Rotation paths and how fast each direction turns (degrees per step)
Each turn is a multiple of 5 degrees from 10 to 175, or 0.
Each row of a path follows its step; steps can be skipped.
path 1
step 0: [-0.63 -1.65  0.05 -0.68 -1.07 -0.44  4.81 -1.90 -1.82 -0.45 -0.89 -1.32
 -1.47  1.61  1.70 -2.86 -2.29  0.89 -1.45  1.60  0.24  0.37  0.39  1.44
 -0.64 -1.33 -2.76 -0.91 -0.57  2.32  3.57  0.67  0.67  0.68  1.37  1.84]
step 1: [ 0.82 -1.04 -0.49 -1.56  0.39  0.66  0.40 -1.55 -2.17 -1.43  1.01 -1.83
  2.27 -2.42  1.59  0.70 -1.09  0.53  2.76 -2.57 -0.22 -1.34 -0.56 -0.13
  1.67 -0.56  1.39 -0.18  1.35 -2.16 -4.33  1.51  3.01 -2.49  0.82 -1.44]
step 2: [-0.68 -0.80  0.00  1.68 -1.59  1.36  0.58  1.02  1.28  0.70 -1.02  0.96
 -0.90  2.47 -2.09  1.38 -1.33  2.35 -1.85  2.32 -1.83  0.89 -3.63  0.01
 -1.52 -2.09 -0.66 -1.79 -2.31 -0.47 -1.55 -1.20  3.09  3.11 -0.23  0.33]
step 3: [ 4.04  0.50 -0.23 -1.12  0.66 -1.25 -0.15 -2.18 -1.72  0.23  0.56  2.01
  0.28  0.98  4.02 -2.82 -2.51 -0.31  0.23 -0.39 -2.26 -0.46  2.67  2.38
  1.45 -0.68 -2.16 -0.22  0.06  2.17 -1.22 -1.47 -0.25 -1.23  0.97  0.95]
step 4: [-0.11 -0.55  2.06 -0.80 -2.31  0.56  3.17 -1.42  2.29 -1.36  1.90 -0.56
  1.76 -0.81 -2.35  1.11  2.28  0.40  0.22 -0.61 -0.41 -1.68 -3.85 -0.69
  1.86 -0.60 -0.04  2.11 -2.07  0.83 -2.10  1.01  2.00 -2.76 -0.72 -0.80]
step 5: [ 1.01 -0.51 -1.18  0.32  1.87 -1.49 -3.15  1.50 -0.43  0.91 -0.33  1.13
 -1.77  0.43  0.66  1.26 -3.79  0.59 -3.07  2.23  1.41  1.25 -2.04  2.54
  1.18  0.40  1.02 -1.26 -0.49  2.40  0.81  0.77  4.09  0.13  1.00  0.85]
step 6: [ 0.99 -0.89  3.62 -0.64 -2.20  1.84 -0.33 -2.12 -0.87 -0.21 -0.85  0.18
 -1.36 -0.28  1.78 -3.83 -0.46  0.63  0.51 -2.24 -2.86 -3.45  0.64 -0.53
 -2.76 -1.82  0.67  0.47 -0.85  1.21  1.29  0.61  0.35 -2.89  0.89 -0.37]
step 7: [-2.06  1.12 -2.36  0.03  1.27 -0.03  1.59 -1.99  2.47 -3.88  2.10 -0.19
  1.06  0.63 -1.48  0.50 -0.90  1.32  0.19 -1.97 -0.87  1.97 -3.08  1.74
  2.94  0.51  1.21 -1.56 -1.04 -0.51 -0.05  1.39  1.15  0.02  3.36 -0.55]
step 8: [ 2.25 -2.84 -0.39  0.79 -1.23  1.36 -0.90  2.51 -2.83  0.82 -1.37  0.04
 -3.25  2.02  0.43 -0.32 -2.49 -1.70  0.29  1.17 -0.70  1.74 -0.43 -3.29
  0.63 -2.69 -0.97  1.04 -0.43  1.72 -1.23  2.28  2.16 -0.05  1.32  0.24]
step 10: [ 0.22  1.20 -1.98  0.09  0.13 -0.60  0.63  0.83  1.58 -4.74 -0.93  3.54
 -2.84 -0.55 -0.14  0.26  0.28  0.64 -0.40  0.70 -0.27 -0.84 -1.00 -1.94
  3.68 -1.32 -0.48 -0.48 -0.48 -1.00 -2.63 -1.55  2.90 -1.58  0.23 -2.18]
step 11: [ 0.45 -4.72  0.12 -0.82  1.71 -0.42  1.79 -0.57 -1.56  2.18  1.02  1.04
  0.09  0.51 -2.26 -2.46 -2.28 -1.19 -1.68  1.88 -1.31  0.16 -0.04  0.97
 -2.16  1.13 -2.13  1.83 -2.34  2.88  0.12  1.39  1.37  1.08  0.96 -0.65]
Directions:
[ 0.51  0.92 -0.14 -0.70  1.26  0.23  0.00  0.57  0.24 -0.06  0.34 -0.64
 -1.33 -0.26 -0.21  0.19 -0.05  0.34 -1.33  0.89  0.20  0.21 -0.20 -0.31
  0.10 -1.47 -0.91  0.05  0.40 -0.07  0.27 -0.30 -0.13  0.43  0.83  0.40]	135
[ 0.03 -0.76  0.85  0.83 -0.21 -0.27  0.03  0.78  1.24 -0.08 -0.32 -0.13
 -0.33 -0.37 -0.60 -0.12  0.58  0.60  0.39  0.05  0.19  1.72  0.17  0.63
  0.72 -0.03  0.19 -0.07  0.64 -0.34 -0.08 -0.96  1.07  0.11  0.49 -0.83]	130
[ 0.20 -0.93  0.22  0.99 -0.79 -0.50 -0.05  0.45  0.05 -0.17  0.36  0.00
 -0.46  1.15 -0.52 -0.01 -1.46  0.47 -1.21 -0.04  0.32 -1.07  0.70 -0.04
  0.43  0.49  0.05  0.48  1.12  0.04 -0.29  0.09 -0.60  0.62  0.23  0.14]	130
[ 0.35 -0.24  0.55 -0.28  0.30 -0.59  0.27  0.43  0.67 -0.54  0.31 -1.55
  0.12 -0.42  0.50 -0.63  0.49  0.07  0.11  0.20 -0.48 -0.96 -1.15  0.13
  0.27  0.45  0.76 -0.71  0.06 -0.57 -1.08 -0.09 -1.37 -0.46  0.31 -0.42]	130
[-0.27  0.16 -0.39  0.49 -1.00  1.35  0.46  0.38 -0.34  0.46  0.58 -0.55
 -0.21 -0.02  1.00  0.51 -0.53 -0.07  0.80 -0.59 -0.11  0.40  0.46 -0.03
  0.34 -0.49 -0.27 -0.84 -0.57 -0.97 -0.55  0.29 -0.38  1.23  1.12 -0.17]	55
path 2
step 1: [ 1.73  1.48  1.11  1.17 -1.72 -1.75 -1.49 -0.79  3.05 -1.24 -0.54 -3.26
  1.33 -2.39  0.93  1.28 -1.55  1.20  3.12  1.19  0.31 -1.43  2.93  1.15
  0.30  1.73 -0.55 -0.69  0.67  1.87 -0.57  1.01 -3.81 -2.79  1.42 -1.35]
step 2: [-1.28 -2.01 -0.91 -0.84 -3.49 -1.62 -2.37 -2.28 -0.44  1.47  1.26 -3.56
 -1.41 -2.55  1.25 -2.87 -0.87 -1.89 -2.22 -2.88 -0.97  1.48 -1.17 -0.54
  0.26 -1.15 -0.15 -0.21 -0.86  0.37  0.35  0.32 -2.32  1.43 -3.28  0.21]
step 3: [-0.24  0.43  1.75 -1.19 -0.52 -1.52  2.42 -1.67  0.83 -3.68  0.10 -1.10
  0.84  0.49  3.33  1.47  2.14  1.41 -0.29  2.30  0.99 -1.47  0.18  1.41
 -1.39  1.73 -1.18  2.22 -2.33  2.93  2.47 -0.71 -3.57 -0.53 -1.38  1.49]
step 4: [ 3.05 -0.27  1.68 -0.84 -2.76 -0.16  1.25 -3.07  3.81  0.58  1.67 -1.37
 -3.41 -2.77 -0.30 -4.01  1.40 -0.37  0.39 -1.26  1.75 -1.69 -1.09 -0.71
 -0.31  0.98  0.35 -1.49 -1.05 -0.96 -0.65  0.72  2.31  0.88 -1.18  0.52]
step 5: [-0.53  1.49 -0.82  3.15 -1.00 -2.15 -0.03  0.24 -1.49  0.82  0.63 -0.81
 -0.41  0.74 -0.35 -0.74  1.91 -0.85  3.52  0.71  1.11 -2.12  2.29  0.55
 -3.00  0.35 -5.18  0.91 -1.42  2.01  1.88 -0.46 -1.96  2.11 -1.69  0.20]
step 7: [-3.07  2.18 -0.72 -1.11 -3.19 -0.90 -2.54 -1.47  1.29 -0.90 -0.49 -1.03
  0.14 -2.73  1.73 -1.05 -1.01 -1.16  2.39  1.22  0.31 -1.73  0.10  2.82
 -0.54  0.57 -2.12 -1.13  3.05  2.82 -1.48  0.50 -3.19  1.73 -0.65 -1.00]
step 8: [-0.03 -5.29  1.60  1.51 -1.76  0.12 -0.57 -1.61  0.11 -0.60  0.95 -4.01
 -0.28 -1.69  2.50 -1.41 -0.67  0.37 -2.71  0.64  0.99  0.96  0.76  0.19
 -1.82 -1.17 -0.42 -0.45 -2.35  1.10  2.11 -2.74 -0.74 -2.03 -2.08 -0.54]
step 9: [ 0.95  2.83  1.11 -1.17 -3.61 -2.86  0.36 -2.01  2.89 -1.46  3.17 -0.90
 -1.55  2.21  1.95  1.41  2.30 -0.12  1.22 -0.09  0.22 -0.38  1.15  2.81
  0.44  2.59  1.11  0.15  0.00  1.29 -0.85 -0.67 -1.63  1.00 -1.89  2.49]
step 10: [-0.39 -2.05 -0.36  1.41  0.21 -0.80 -0.19 -0.52  3.26 -0.33 -0.49 -2.05
 -1.64 -4.29  0.94 -2.08  0.80 -0.38  2.12  0.64  0.37 -0.45 -0.97 -2.58
 -2.52 -0.07 -1.97 -0.46 -3.93 -1.71  1.13 -0.26  0.66  2.90 -1.80  2.43]
step 11: [ 2.52  0.49  0.79  0.09 -3.41 -1.06  1.29 -0.06 -0.78  2.62  0.17 -0.82
 -1.54  0.74  1.92 -0.34  3.25 -1.99  2.98  0.56 -1.83 -1.89  0.96  2.51
  0.02  0.48 -2.55  0.93 -0.01  3.61  3.82 -0.20 -0.16 -0.60  1.75 -0.26]
step 13: [ 0.34  0.95 -1.89  2.11 -2.13  0.41 -1.77  0.91 -0.61 -0.79  1.59 -3.02
  1.56 -0.85  4.99 -1.17 -1.11 -2.64  1.35  1.83  2.64 -0.60 -1.12  3.17
 -2.40  0.81 -0.64 -0.91  0.91  3.12  0.54 -0.27  0.33 -0.79  0.14 -0.36]
Directions:
[ 0.00  0.90 -0.77 -0.14 -0.48 -0.02 -0.24 -1.28 -0.42 -0.52 -0.21  0.25
  0.61  1.24  0.40  0.13  0.04 -1.36  0.11  0.04 -0.25  0.03 -0.28 -0.14
  1.20  0.98 -1.21 -0.96  0.01  0.12  0.30 -0.49  0.42 -0.14  0.10 -0.01]	170
[-0.97  0.05 -0.49 -0.20  0.13 -0.26 -0.77 -0.56 -0.39  0.32  0.18  0.81
 -0.77 -0.47 -1.07 -0.09  0.49  0.19  0.09 -0.59 -0.33  0.28 -0.80  0.28
 -0.18  0.37 -0.39 -0.22  0.50 -0.32 -1.15 -0.51 -0.78  1.58 -1.13 -0.11]	145
[ 1.09  0.24  0.70 -1.19  0.11 -0.15 -0.55 -0.39  0.46  0.38  0.14 -0.38
 -1.14  0.62 -0.55  1.57 -1.15  0.30  0.08  0.90 -0.03 -0.47 -0.52 -0.43
 -0.20  0.66  0.20 -0.02  0.41 -0.06  0.47  0.09  0.11  0.26 -0.32 -0.85]	135
[-0.51  0.57  0.03 -0.08  1.17  0.00  0.49 -0.20  0.07  0.62  0.73  0.01
  0.01  0.82  1.17  0.42  0.02 -0.69  0.83 -0.22 -0.12 -0.80  0.44  1.37
 -0.63  0.44 -0.13  0.92  0.37  0.05 -0.66  0.41 -1.09  0.04  0.69 -0.43]	175
[-0.17 -1.28  0.42  0.82 -0.89 -0.16  0.45 -0.25 -0.48 -0.04  0.35  0.05
 -0.47  1.12 -0.39  0.90  0.00 -0.72 -0.36 -0.91 -0.01  0.41  0.69 -0.83
  0.33 -0.74 -0.45  1.44  0.54  0.65  0.31 -0.11 -0.27  0.50 -0.06 -0.29]	120
[-0.14  0.37 -1.03 -0.54 -1.11  0.58 -0.63  1.07 -0.08  0.85  0.87 -0.13
 -0.32  0.21 -0.14 -0.25  0.66 -0.58 -0.64  0.12  0.47 -0.19 -0.45  0.88
  0.64  0.32  0.77  0.72 -0.48  0.96  0.14  0.83  0.86  0.27 -0.24 -0.47]	170
[ 0.40 -0.11  0.72  1.80 -0.40 -0.13 -0.56  0.00 -0.55  0.14  1.22 -0.62
  0.55  1.12 -0.69 -0.29 -0.37  0.88  0.46 -0.08  0.73 -0.13  0.02  0.34
 -0.06  0.93  0.19 -0.49 -0.37 -0.56 -0.96  0.10  0.34 -0.29 -0.26 -0.06]	90
path 3
step 0: [ 0.56  3.10 -2.59  0.39  1.48  0.22 -2.28  3.39 -0.83  0.72  1.05  0.34
 -0.76  1.88  0.24 -1.48  2.12 -0.44  2.19  1.52 -0.50  1.94 -1.39 -1.58
 -1.33  5.30  2.49 -3.16  2.11  0.91 -1.74  0.70  0.54 -0.54  1.32 -0.94]
step 1: [ 3.53  0.04 -0.06  1.12  2.19  1.83  0.40 -1.53  1.50 -1.67  0.85  2.50
  1.63 -1.13 -0.44 -1.22  0.60 -3.91  1.60  2.71 -0.59 -2.97 -1.73  2.73
 -0.42  1.27 -0.23 -3.50  1.27 -0.09  1.96  0.22 -2.54 -2.72 -0.36  1.95]
step 2: [ 0.68  2.17 -0.71  0.73 -0.87  2.12  2.40  1.73 -2.04 -2.34  1.39 -2.09
 -1.51  0.61 -2.14  2.21  0.01  3.02  2.88  1.98 -2.03 -0.56 -1.70 -0.09
 -1.58  0.42  1.07 -4.07 -0.25 -0.12  3.17 -0.88 -2.33  1.40 -0.88 -3.03]
step 3: [-2.06  1.07  0.77 -3.43  3.29  0.08  4.70 -1.08 -1.77 -3.10  2.30 -0.35
  0.39 -2.59 -0.62  1.53 -0.13 -5.02  0.36 -0.06  0.01  0.25  0.85  1.07
 -0.21  0.10  0.58 -2.50  0.76 -0.32 -1.52  1.99 -1.34  1.30  0.95 -0.64]
step 5: [-0.35  1.19  0.22  0.99  2.79  1.74 -0.36  0.68 -2.52 -2.37  0.67 -1.08
 -0.90  2.64  1.81 -1.23  2.06 -1.13  1.24  1.11 -3.37  1.29  0.04  0.34
 -1.87 -0.25  0.28 -0.33  3.57 -0.43 -4.68  2.72  3.25  1.79  2.11  1.19]
step 6: [ 3.69 -2.33 -1.44  3.38  2.96  2.66  0.02 -2.75  1.20 -1.66 -2.46  0.02
  1.59 -0.64  0.19  0.08 -1.63 -2.26  0.45 -0.99 -3.28 -2.07 -1.14  2.43
 -1.19 -1.32 -3.08  0.37  1.03 -2.10 -0.26 -0.02  1.01 -0.81 -1.57 -2.15]
step 7: [ 0.69  1.00 -1.60  3.37  2.79  0.58  2.99  2.83  0.07 -1.62 -1.85 -2.75
 -2.45  2.26 -0.53 -0.87  0.74  1.52  0.46 -1.76 -1.55  2.45  0.46 -1.15
 -1.87 -0.34  0.94 -0.07 -0.30  1.10  2.66  0.79  1.33  1.52  1.47 -4.86]
step 8: [ 1.52 -1.34 -1.42 -0.52  1.96 -0.37  3.94  0.84  1.10 -2.71 -0.87  0.70
  1.89 -0.17  0.79 -1.51  0.81 -5.38 -2.18 -1.18  2.22  1.79  2.55  0.41
 -0.49 -0.10 -1.51 -0.85 -0.35  1.67 -0.31  3.08  0.19 -1.66 -3.18 -1.40]
step 9: [ 4.75  1.36 -0.31 -0.01 -0.55  0.41  1.05  1.91 -0.35  2.26 -2.25 -2.21
  1.10  2.20  2.05  0.80 -0.35  2.84  2.27  1.45  0.01  2.59  2.46  1.05
 -1.85 -1.22  0.45 -0.44 -2.43  0.39  1.77  3.24 -0.61  0.78 -3.69  0.73]
step 11: [ 4.03  0.41 -1.06 -0.19 -0.97  1.92  1.17 -4.04  0.59  4.09 -2.32 -2.56
  1.19  1.05  0.18  2.61 -3.69 -2.17 -0.04 -0.96 -0.28 -2.04  0.18 -1.24
 -2.30 -0.23 -1.99  0.06 -1.86 -1.73  0.02 -1.37 -0.54  0.75 -0.33 -1.75]
step 12: [ 1.72  0.28  0.76  0.67  1.48 -1.03  3.36  0.41 -1.80  0.93 -0.55 -2.19
 -3.65  4.62  0.80 -0.81 -0.24 -0.51 -0.89  0.43  2.55 -0.53  1.80 -2.82
 -0.48  0.92  0.72  0.36  1.15  2.37 -0.42 -1.83  0.90  2.95  4.61 -0.75]
Directions:
[ 0.07  0.96  0.09 -0.24 -0.31 -0.10 -0.03  0.64  0.04  0.80 -0.42  0.65
  0.73 -0.31  0.13 -1.66  0.40 -0.42 -0.82  0.50 -0.27  0.11 -0.54  0.12
 -0.22  0.05  0.35 -1.34 -1.09  0.22  1.12  0.37 -0.23  0.32 -0.73 -0.49]	45
[-1.03 -0.61  0.50  0.51 -0.51  0.35  1.69  0.02  0.28  0.18 -0.68  0.06
 -0.52 -0.58 -1.11  0.39 -0.52 -0.73  0.06 -0.10 -0.19 -0.48  0.16 -0.81
  0.07 -0.01 -0.18 -0.07 -0.39 -0.18  0.63 -0.54 -0.03  0.67  0.63 -1.43]	80
[ 0.36 -0.68  0.02  0.22  0.08 -0.83  0.28  0.23  0.40  0.29 -0.80 -1.03
  1.10  1.38 -0.50 -0.12 -0.21 -0.18 -0.64 -0.02  0.18  0.91  0.01 -0.38
 -0.50 -1.47 -0.67  0.24 -1.13  0.40 -0.68 -0.17  0.12 -0.23  0.32  0.23]	20
[ 0.74  0.55  0.03  0.55  0.00 -0.74  0.62 -0.14  0.10 -0.13  0.66  1.70
  0.10  0.14  0.59  0.71 -0.46  0.26  0.27  0.13  0.71  0.08 -1.17 -1.07
  0.33 -1.11  0.45 -0.19 -0.10 -0.71 -0.33  0.69  0.79 -0.10  0.13 -0.54]	0
[-0.17 -0.46  1.24  0.16 -0.15  0.09 -1.70 -0.71  0.08  0.75 -0.41  0.01
  0.36 -0.09 -0.33  0.16 -0.32 -0.69  1.29  0.24 -0.13  0.14  0.41 -0.35
 -0.41 -0.28  0.65 -0.71  0.51  0.97 -0.06  0.46  1.24 -0.21 -0.05 -0.57]	70
[-0.26 -0.13 -0.54 -0.61 -0.19 -0.25  0.08 -0.27 -0.19 -0.35 -0.89  0.50
  0.26  0.08  0.44  0.38  0.63 -0.16 -0.40  0.11  0.01  0.58  0.41  0.14
 -1.44 -0.25 -0.25  1.23  0.76 -0.72  1.70  0.23  1.32  0.33 -0.26 -0.02]	25
[ 0.54 -2.00 -0.71 -0.06 -0.20 -0.57  0.10 -0.67 -0.54  0.59  0.78  0.15
 -0.49 -0.64 -0.33 -0.31  0.54 -0.83 -0.92  0.43  0.09 -0.80 -0.34  0.41
  0.20 -0.91 -0.32 -0.16  0.71  0.30  0.02  0.40 -0.30 -0.47 -0.74 -0.25]	155
